One turning vector, and how many steps it has turned:
The counts run from 0 to 449.
[ 13.3   6.7  22.3   4.7 -22.2 -28.3  24.1   9.1  10.0 -13.3  16.4  -4.0
 -23.4  16.0  -2.9  22.9 -20.7 -15.0  25.1  -6.2  12.6  18.7  13.0   6.2
 -14.3 -22.9 -13.3  17.2  -5.1  22.7 -32.2 -16.0 -11.9  19.8 -16.9]
79
[-12.2  -9.5  26.1  -2.7 -12.1 -14.7   9.4 -16.5  25.3 -10.1   7.3  13.1
  26.9  10.7 -16.3 -26.8 -36.7 -11.5 -26.0 -13.6  -0.8   8.0  -2.6  -1.8
 -16.0  12.4 -26.9 -39.4  -9.1   8.4 -10.6   9.1  -6.8 -14.2  15.6]
212
[ -4.6  24.1 -44.4  23.4 -16.4   1.2  23.4   6.2   9.9  -3.8   4.3  11.6
   0.7 -20.6  -7.4  16.5 -25.7  22.8  15.7 -13.1  14.2  -1.3  11.2  21.3
  -7.9 -18.1  -6.7  18.9  -1.6  29.5   6.5  -4.4   6.7 -22.4  25.6]
369
[-15.0  34.9  -8.5   7.5 -22.0  12.8  16.6 -17.9   0.4  -9.7  10.4   2.6
  -2.3   3.6 -14.1  -9.7   8.3  29.6  14.0   5.5 -10.8   6.8   6.2 -13.5
  21.9  13.7  -9.7  10.8 -21.9  31.4  37.1 -17.5   2.0  -5.4  39.7]
169
[ -5.3  -6.6  15.0  -2.2   7.6   1.5  16.4 -29.2  24.0  -6.7   7.8   3.3
  37.3   0.2 -16.4  15.5 -27.8 -13.1  -5.4 -44.0 -11.0  33.0  -8.3  15.6
 -16.9  -9.8 -26.0 -25.0   7.7   1.2 -21.5 -10.0  -0.6  -2.5   1.2]
401
[ -2.6  -1.1  -0.1 -22.2   0.3 -21.9 -13.9 -10.0   1.4   5.4  -1.8 -19.2
  11.7  10.0 -29.2  -5.0 -15.4 -20.6  20.7 -13.4   2.3  31.8 -12.2  13.5
  29.0  23.9  -6.7 -20.8 -25.9  20.1 -19.6 -18.1   0.8  34.4   0.4]
251
[  4.8  27.5 -28.2 -15.1 -13.9 -27.1  17.1  -1.3   4.7  17.8   4.8 -19.8
 -11.8   0.7 -15.3  -5.0   9.0   3.6  19.2 -19.5  18.2  11.5  14.1  17.9
   0.3  -2.8  13.4  12.6  -3.5  42.1 -26.0 -33.8  15.2   5.7  13.1]
443
[-20.4  -0.9   8.4 -24.8   3.5 -28.1  31.6   5.6  24.0  -6.8  20.2  24.6
  12.0 -13.2  11.5  -8.4   1.0 -24.9  -9.0  -5.9 -23.7  23.6  -4.5  18.3
 -19.8 -26.0  -1.4 -28.9   2.1 -19.4  -5.8 -25.1   7.6  -2.0   9.5]
412
[  6.6 -21.7 -15.0   1.9   1.4  -8.0  46.2   9.9 -14.0 -35.2  -1.5   8.2
  -5.6 -26.4   0.4   8.0 -34.5  -6.8  20.6   5.0   0.0  26.6   8.0  13.5
 -21.4 -24.8  -0.4  -3.4 -13.7  12.2  10.5  -7.9 -14.7  16.9  19.7]
152
[-18.5  16.1 -22.3 -27.3  -6.1 -38.7  46.3   3.0  -6.3   2.9   5.0   3.0
  12.7   2.7 -10.9  -7.8  20.5  -5.2   9.7 -11.4 -16.7  11.2  20.2  18.4
 -20.1 -31.6  -1.3   1.4  -6.7   4.2 -22.8 -21.1  -7.4  -2.4  14.5]
229
[-18.7   1.9   6.2 -24.9   1.2 -24.8  25.1   8.3  30.9  -2.2  19.7  26.5
  15.6 -15.6  15.2  -9.0  -9.8 -25.2 -12.8  -6.8 -12.8  19.5  -7.4  19.7
 -22.2 -23.8   0.1 -30.6   7.7 -11.9  -5.1 -27.5  13.8  -2.8  12.4]
411
[-17.5  -1.7  10.2 -23.7   2.0 -31.0  34.4   6.9  17.6 -10.2  19.9  24.6
  13.5  -8.2   0.6  -8.0   6.8 -20.3  -4.9  -5.3 -31.4  25.4  -2.9  16.9
 -17.1 -25.9  -5.5 -24.4  -2.0 -21.8  -8.4 -24.2   0.5  -3.3   8.9]
413
[-26.2  13.3   3.8   0.6 -29.9 -45.0   6.3  20.8   6.8  -1.2  23.7  20.8
 -26.3   5.3  21.2   9.4  -9.1  -5.7  12.2  34.4   4.6   7.3   0.9 -11.0
   9.4 -25.4  -8.4  -2.9  -8.4   6.6  -9.0  -1.3  10.2  30.7   4.3]
88
[ 12.0  -1.0  18.0 -10.5 -18.9 -38.4  12.9  -8.1  12.5  -8.8  12.6   4.2
 -16.8   3.0   8.8  23.2 -17.0  -5.0  17.4 -23.7   4.7  33.7  -5.3  12.5
  17.2 -16.3   0.1   0.6   8.6  -1.1 -29.1 -30.2  12.8  26.2 -25.1]
264
[ 30.2   4.7  11.9   9.1 -35.6   2.3  24.2  -4.8  -4.3 -37.8   3.1  11.2
 -18.2 -10.1  15.9 -23.2  -9.9   9.8  18.1   3.3 -11.3  11.2   2.6 -15.0
  -9.4  -4.8  14.5   5.8  11.9  14.0  37.4 -27.1   6.9 -12.5  13.9]
344
[-14.5   3.3 -19.0   5.8 -22.0 -10.7  -6.3  21.5  -2.5   3.0   4.5   7.6
  -2.7  -0.3  26.0   4.3 -28.0 -19.3   8.9  12.7  14.8  11.3   4.2 -21.0
 -22.0 -29.4 -11.7 -12.9   3.6  44.4 -27.9  15.5  22.3  19.4   2.4]
298
[ -4.8  -9.6   4.4  -2.0 -24.3 -13.6   7.3 -25.1  -0.9 -16.9   5.0  13.7
   9.1 -13.9  24.5  -2.0  -8.0  -2.1   9.5   6.6 -15.0  29.5 -18.6 -28.9
  -0.1 -27.5   8.7 -30.1  36.4  -9.7  13.9   0.2  31.7  25.7   1.2]
125
[-28.7  -1.2 -30.6   4.1  -7.9  -4.2  22.7   8.9  -0.8  -9.2   3.8  36.3
   1.9 -22.0  23.0  26.0 -24.7  12.8   0.9 -15.6 -18.3  18.7  -2.2   9.2
  28.0 -25.5 -26.8  -2.2 -22.1  13.7  -2.7  -4.3  10.1  -1.0  16.3]
375
[ 13.7  -9.5 -14.9   4.3  -8.7  -1.1  53.0   8.5 -19.5 -37.7  -2.9   5.7
  -9.5 -19.7   0.9   6.7 -20.3   2.9  25.6  -5.1 -11.1  23.0  15.9   7.3
 -20.7 -24.5   0.5  10.2 -13.0  25.0  10.4 -14.5 -18.6   5.6  15.2]
154
[-29.0   4.3 -15.2 -29.6   3.2 -38.5  44.5   5.9   3.1   4.0   9.4   5.7
  13.1  -1.7  -8.3  -1.1   6.7 -14.3   0.8  -5.2  -9.5  18.9  16.1  21.4
 -19.4 -32.6  -4.2 -13.8 -11.5   4.9 -27.1 -15.1  -7.8  11.2  13.9]
227
[ 18.5  13.0  22.0  -8.1 -27.6 -35.0  14.6  -2.9   8.3 -10.3  17.9   5.0
 -16.5  13.5   4.8  22.8   0.0  -1.5  23.7 -21.9  -6.9  26.5  -2.7   7.8
  11.5 -20.4  -3.1  18.0  10.9  -3.1 -26.6 -34.5   8.7  10.1 -26.5]
266
[ -2.5  28.1  -6.7   3.4 -38.2  10.0 -14.4 -35.4 -18.9 -10.4 -16.5 -12.7
  40.2  15.4 -18.1  -8.4  -7.3   5.5  37.1   0.4 -15.7  -0.2  -0.6 -21.6
   0.4  -9.8  -0.3   5.8  25.8  -0.2  20.0   4.2   0.1  10.9   3.6]
318
[ 18.3  10.1  -3.7 -12.6  -1.5 -20.1  -5.4 -12.7  -1.9   4.1   0.2 -31.0
   6.5  13.4 -41.8   4.2  -1.8  -8.7  35.1 -22.3   4.2  33.2  -5.8  13.4
  13.2  15.6   1.4   3.1  -7.6  25.6 -26.3 -28.4  -1.0  20.8  -6.1]
254
[ 17.6 -10.0 -17.6   2.1  -5.3  -0.7   3.1   7.9   5.7 -21.2   1.7   5.4
   2.8 -37.7  17.2  -3.5 -30.8 -21.6  24.7  11.1   0.9  31.2 -15.4   5.1
 -15.8 -12.7  25.2 -19.4  20.4   8.4  22.7 -22.5  22.5  16.4   9.3]
335
[  8.7   5.3 -14.7   6.9 -24.2  -4.8  -5.6 -13.9   2.4  -4.9   9.2   2.7
   5.2 -15.9  23.5  -6.4   3.1   0.2  16.5   4.2  -6.4  26.5 -15.4 -29.5
 -15.3 -25.2  18.8 -19.3  48.1  13.4   9.5  -8.6  42.6   7.6   6.8]
122
[-21.5  11.1 -21.8   4.4 -14.0   6.0 -15.9  -0.3   9.4   1.9   8.8  29.1
  11.0 -11.3   8.5 -18.1  -2.3  15.3  -7.2  -4.1 -24.7  17.0 -20.1 -15.7
  27.7  10.8 -15.2 -22.7  -9.2  19.7  18.3 -10.8  33.2 -21.0  30.2]
384
[ -1.0  18.5  -6.7 -22.8 -17.3 -11.7  -3.2   5.0   7.5   6.0  -7.3  -8.0
  12.9   9.4 -11.9 -42.3 -26.4 -22.1   0.9  -6.8  20.8  -7.3  13.3  19.2
  -7.9  24.4  -0.7 -10.3 -29.0  42.7 -15.1 -17.0  -7.0  -0.7  17.7]
433
[ 18.5 -23.6  -1.2  -0.2  -1.4 -10.9  28.1   0.0  -6.7 -38.3   4.8  12.2
  -7.5 -30.6  13.9   5.3 -21.7 -11.1  23.9   3.7 -14.4  42.0 -11.7   1.5
  -6.5 -19.7  12.8 -14.2   7.9  -4.6  18.4 -20.1   8.1  23.3   6.0]
338
[ 29.3  18.8  -8.7  -6.1 -11.2 -17.7  -8.8  -9.6   9.7   6.0   3.6 -29.5
   0.1   7.4 -33.8   0.6  -2.1  -4.0  33.2 -25.9  14.8  27.0  -2.4  17.4
   6.2  14.8  12.1   6.5   8.0  29.5 -22.8 -34.0  13.6   7.1  -4.5]
256
[-18.0  25.1   1.9   4.2 -17.4  10.1  31.5 -14.9  -8.6 -17.5  11.5   5.0
 -11.1   7.9  -8.5   0.0  10.9  25.0  14.7   2.3 -24.0  16.3   4.6 -15.6
  23.2   4.9 -13.6  10.4 -30.1  28.5  32.1 -18.2  -7.3   4.9  33.5]
167
[-24.5   9.2 -17.0 -26.6  -0.6 -37.9  46.1   5.1  -0.7   1.6   5.3   3.6
  12.8   3.2 -11.0  -3.9  15.4  -7.9   5.9 -11.3 -16.0  16.0  18.0  20.4
 -20.7 -32.2  -5.9  -3.4  -9.7   3.3 -27.1 -17.6  -7.6   4.3  12.3]
228
[ 13.9  13.6 -18.9  10.9 -20.3   4.0  -3.6  -6.4  -3.0  -4.1   7.9  -8.2
   6.7 -10.4  10.1   3.2  15.4  -0.7  28.9  -1.2 -14.9  30.3  -9.0 -27.5
 -21.1 -27.6  12.6  -5.9  44.3  22.5   2.9 -12.2  38.5   4.1   1.9]
120
[ 12.8  25.6  14.8   6.7 -29.1 -23.3  20.5  16.1   8.7  -8.6  18.4  -4.8
 -26.7  16.4   2.5  15.1  -9.7  -7.7  26.3  -3.4  12.1   8.5  18.3   3.9
 -19.2 -25.4  -5.6  28.9   4.3  28.3 -25.3 -21.9  -3.5   6.0 -12.7]
81
[  0.5  18.2  -4.3  13.6   3.4  -3.3  21.9  26.6  30.2  -8.3  24.0  17.0
  10.4  -1.8 -21.3  16.1  -6.7 -10.1   9.5 -19.6 -17.1  19.7   1.1  23.7
 -27.9 -18.9 -25.2   4.6  -4.5   7.0 -16.1 -24.8  -5.0 -35.0   6.9]
6
[ 30.0  19.9 -11.0  -5.1 -14.3 -22.1 -13.6 -10.1  14.5   8.6   3.1 -25.1
  -2.3   2.7 -25.2  -3.9  -8.9  -2.2  28.2 -27.3  20.2  25.1  -2.9  17.8
   0.9  11.3  16.4   5.2  15.5  28.4 -23.4 -34.1  20.4   3.8  -5.4]
257
